(in the rows, 128 means zero)
Families of rows that turns and mirrors carry onto each other, the same ones carrying the whole set onto itself: the rest of each named row's family, in list order
3 families of 6 rows
Z741: [120 122 159 124 102 116 157 156 101 144 132 131 126 118 116 139 120 122
 111 138 130]
Z669: [122 109 167 136 166 142 109 158 114 129 126 162 175 126 112 147 133 129
 132 135 146]
Z558: [143 128 145 155  84 114 126 154 138 156 132 150 136 130 110 143 109 147
 115 128 144]
Z387: [151 131 173 150  96 110 137 160 129 157 139 146 144 132 100 143 106 128
 122 126 145]
Z767: [127 139 152 131 123 116 152 165 112 159 135 141 133 137 121 130 117 124
 114 144 114]
Z105: [120 114 156 158 127 148  98 135 122 125 147 156 176 116 122 125 146 144
 135 113 159]
Z909: [110 104 163 119 153 137 107 153 121 115 123 144 166 106 103 144 128 117
 131 125 154]
Z999: [130 111 166 134 134 153 108 121 136 127 115 147 179 107 122 126 137 117
 141 118 154]
Z472: [129 127 137 137  92 133 159 136 110 170 115 133 147 124  98 125 125 115
 122 133 140]
Z304: [124 117 138 121 139 166 122 151 124 121 125 130 181  98 108 132 144 119
 123 115 134]
Z169: [140 119 173 141  89 121 140 138 130 158 127 139 134 123  97 150 117 122
 126 151 145]
Z325: [131 120 141 129 154 164 100 150 111 140 136 128 169 110 113 135 153 117
 105 120 138]
Z562: [123 138 119 146  99 120 129 139 126 165 133 138 129 141 100 123 126 131
 107 131 142]
Z869: [138 118 167 149 132 156 107 134 119 133 133 148 190 121 118 125 139 128
 126 103 163]
Z374: [110 105 140 146 157 140  99 159 111 134 132 165 166 111 118 140 138 144
 137 130 146]
Z572: [111 138 144 139 107 116 134 160 123 158 131 148 128 138 128 132 109 143
 111 143 126]
Z101: [113 120 133 144 138 164  88 149 119 146 143 135 169 102 116 132 153 135
 121 124 143]
Z753: [144 137 136 142 105 121 134 134 119 178 131 130 136 134  98 119 129 108
 111 126 141]

The rest of the family of Z572: Z558, Z105, Z562, Z374, Z101
The rest of the family of Z753: Z669, Z387, Z767, Z325, Z869

Families of rows that turns and mirrors carry onto each other, the same ones carrying the whole set onto itself: the rest of each named row's family, in list order
5 families of 8 rows
Z541: [135 140  94 129 115 117 109 133 138 135 120 131 160  83 119 151 145 122
 121 116 134 113 135 139 121 144 111 116 141 125 118 148 140]
Z40: [136 145 108 123 149 125  96 140 135 136 129 134 149 119 128 157 131 142
 118 126 154 106 142 122 136 152 126 110 133 111 132 150 135]
Z769: [121 137 109 127 126 100  99 143 162 136 135 140 149 116 134 164 123 140
 111 130 134 105 127 130 133 160 130 136 141 108 112 150 135]
Z174: [121 113 121 151 151 103 143 109 142 140 103 109 151 126 131 125 120 132
 133 105 114 142  80 149 116 116 121 118 137 133 104 135 137]
Z36: [144 122 137 140 158 131 123 116 137 145 108 119 136 142 141 135 117 137
 119 105 136 150  96 128 143 111 118 109 154 111 128 132 132]
Z842: [136 120 138 146 173 113 142 119 146 133 109 115 146 152 132 134 111 140
 122 113 131 147  91 144 140 129 140 117 137 126 119 123 139]
Z553: [117 106 119 120 140 119 137 115 140 130  95 132 144 132 136 134 104 120
 125 102 111 146  92 145 125 105 127 118 140 126 104 131 118]
Z636: [148 134 135 150 116 102 144 166 103 137 134 160 134 131 141 135 124 121
 155 109 132 106 138 122 159 141 112 122 140 123 123 144 140]
Z637: [126 150 106 122 141 112 125 144 145 144 136 148 149 116 143 147 132 132
 122 139 129 115 140 104 127 164 134 127 124 108 120 155 132]
Z730: [118  92 130 152 127 105 131 141 112 120  98 117 152 127 104 120 137 119
 134 140 133 142 110 108 140 140 128 128 152 139 156 129 119]
Z280: [115 100 125 154 143 102 129 119 119 104 104 116 153 124  83 129 129 137
 149 132 120 133 114 119 130 129 144 124 152 127 142 125 141]
Z614: [127 132 118 156 115  91 141 155 120 118 140 150 134 116 130 142 116 146
 162  98 129  97 113 149 141 134 106 128 118 128  96 134 140]
Z768: [118 102 113 160 121 115 124 134 111  97 103 119 157 104  95 119 132 143
 137 114 121 136 119 117 132 128 112 127 165 128 148 128 135]
Z592: [123 112 127 138 147 124 136 130 147 134 109 134 142 148 142 142  97 130
 108 102 132 151  95 146 131 109 140 132 147 114 116 121 127]
Z743: [107 103 110 139 137 114 130 139 112  94 100 130 147 121  96 138 109 129
 133 118 114 147 129 121 135 134 147 139 160 125 142 121 133]
Z78: [106 107 109 143 142 124 143 144 114 116 107 138 144 128 104 114 118 153
 131 142 123 136 110 102 123 150 141 150 139 136 141 124 113]
Z784: [ 89  94 103 140 133 119 114 148 112 100 111 128 147 126 107 128 101 144
 131 117 118 127 103 124 121 143 139 146 143 130 136 127 127]
Z613: [130 138 110 113 125  96 112 128 160 129 119 138 149 101 123 164 132 123
 126 128 113 115 142 126 137 152 126 119 149 113 107 153 131]
Z226: [131 141  98 138 128 108 123 120 144 138 125 142 145 100 106 165 135 118
 137 127 123 109 133 129 125 141 110 112 123 106 109 150 152]
Z204: [128 146 106 124 115 113 133 140 150 138 137 146 162  97 135 140 144 116
 115 133 113 117 134 118 123 165 122 126 132 117 114 146 141]
Z604: [111  87 118 158 128 107 127 146 114 128  99 119 149 128 111 113 130 134
 131 139 147 132  99 114 136 143 133 138 139 147 150 135 113]
Z849: [148 139 102 135 115 115 130 139 135 146 114 155 153 115 123 151 140 107
 121 138 131 104 138 126 126 152  97 113 127 117 126 150 132]
Z587: [110 108 118 149 125 120 145 144 110 109 112 134 154 123  98 118 129 132
 129 138 106 145 109 104 116 143 127 143 153 126 147 114 124]
Z926: [113 102 110 149 149 121 116 152 109  99 105 119 147 123 109 121 116 169
 135 119 146 127 116 117 142 149 127 133 143 139 145 127 117]
Z5: [155 144 147 151 111 103 129 141 109 113 129 152 133 129 133 136 120 145
 154 100 124 119 130 134 147 110 101 124 150 118 122 145 149]
Z682: [124 104 126 131 136 128 160 132 149 147 113 134 157 123 145 116 123 122
 120 110 120 149  83 133 133 120 136 123 138 135 107 125 116]
Z61: [146 139 137 150 130  98 144 143 121 111 136 159 131 134 121 146 113 141
 163 106 128 104 132 133 162 129 119 117 131 111 112 131 153]
Z673: [101 100 113 158 145 101 124 144 119 107 114 108 153 125  98 130 122 154
 135 128 138 126  97 137 125 148 140 139 134 142 133 115 127]
Z801: [130 111 119 145 142 113 151 117 129 150  91 123 150 135 148  97 123 117
 120 109 125 141  85 134 127 138 116 116 146 138 127 129 128]
Z93: [142 143  99 139 127 115 126 149 135 153 119 155 145 125 134 153 132 123
 116 141 152 102 140 126 128 155 107 125 120 116 128 151 126]
Z778: [140 128 122 148 107 104 141 164 105 140 134 162 139 119 142 123 121 127
 156 105 132  96 124 134 153 146 110 128 128 137 113 151 138]
Z556: [133 145 100 136 146 115 116 143 148 134 134 140 142 119 116 172 125 133
 121 129 146 104 128 138 138 164 120 123 113 111 113 131 142]
Z809: [140 145 153 138 102  95 147 153 115 125 144 166 132 134 137 136 132 138
 153 124 118 114 124 119 136 122 116 133 141 115 115 130 126]
Z235: [145 139 129 139 120 105 130 156 111 116 124 150 131 121 143 130 111 163
 150  99 138 109 117 151 149 132 103 135 125 150 105 144 127]
Z627: [128 136 132 131 107  84 125 141 125 115 128 159 126 126 137 131 109 157
 156 107 108  95 114 141 137 140 109 135 143 128  98 139 127]
Z230: [144 147 141 143 114  84 137 145 129 111 131 162 124 134 132 143 111 153
 145 109 121 112 135 140 151 136 125 143 162 117 109 127 137]
Z930: [138 139 137 130 102 101 150 152 123 129 138 172 130 123 138 125 124 151
 152 122 129 103 118 133 143 135 124 143 124 139 104 133 117]
Z473: [135 113 113 136 143 127 132 122 140 147 100 116 142 109 142 125 121 135
 120  95 133 147  82 151 134 121 111 121 142 143 104 132 121]
Z928: [121 112 138 135 152 124 152 134 141 149 117 129 148 145 152 125 120 124
 125 115 124 155  94 113 131 114 139 116 142 113 118 128 114]
Z329: [134 119 126 151 159 112 150 124 128 151  95 124 142 150 153 107 120 125
 117 112 138 149  95 126 132 137 125 118 150 128 135 125 125]

The rest of the family of Z230: Z769, Z553, Z592, Z743, Z784, Z613, Z627
The rest of the family of Z801: Z636, Z730, Z604, Z849, Z93, Z778, Z329
The rest of the family of Z614: Z174, Z842, Z280, Z226, Z61, Z673, Z556

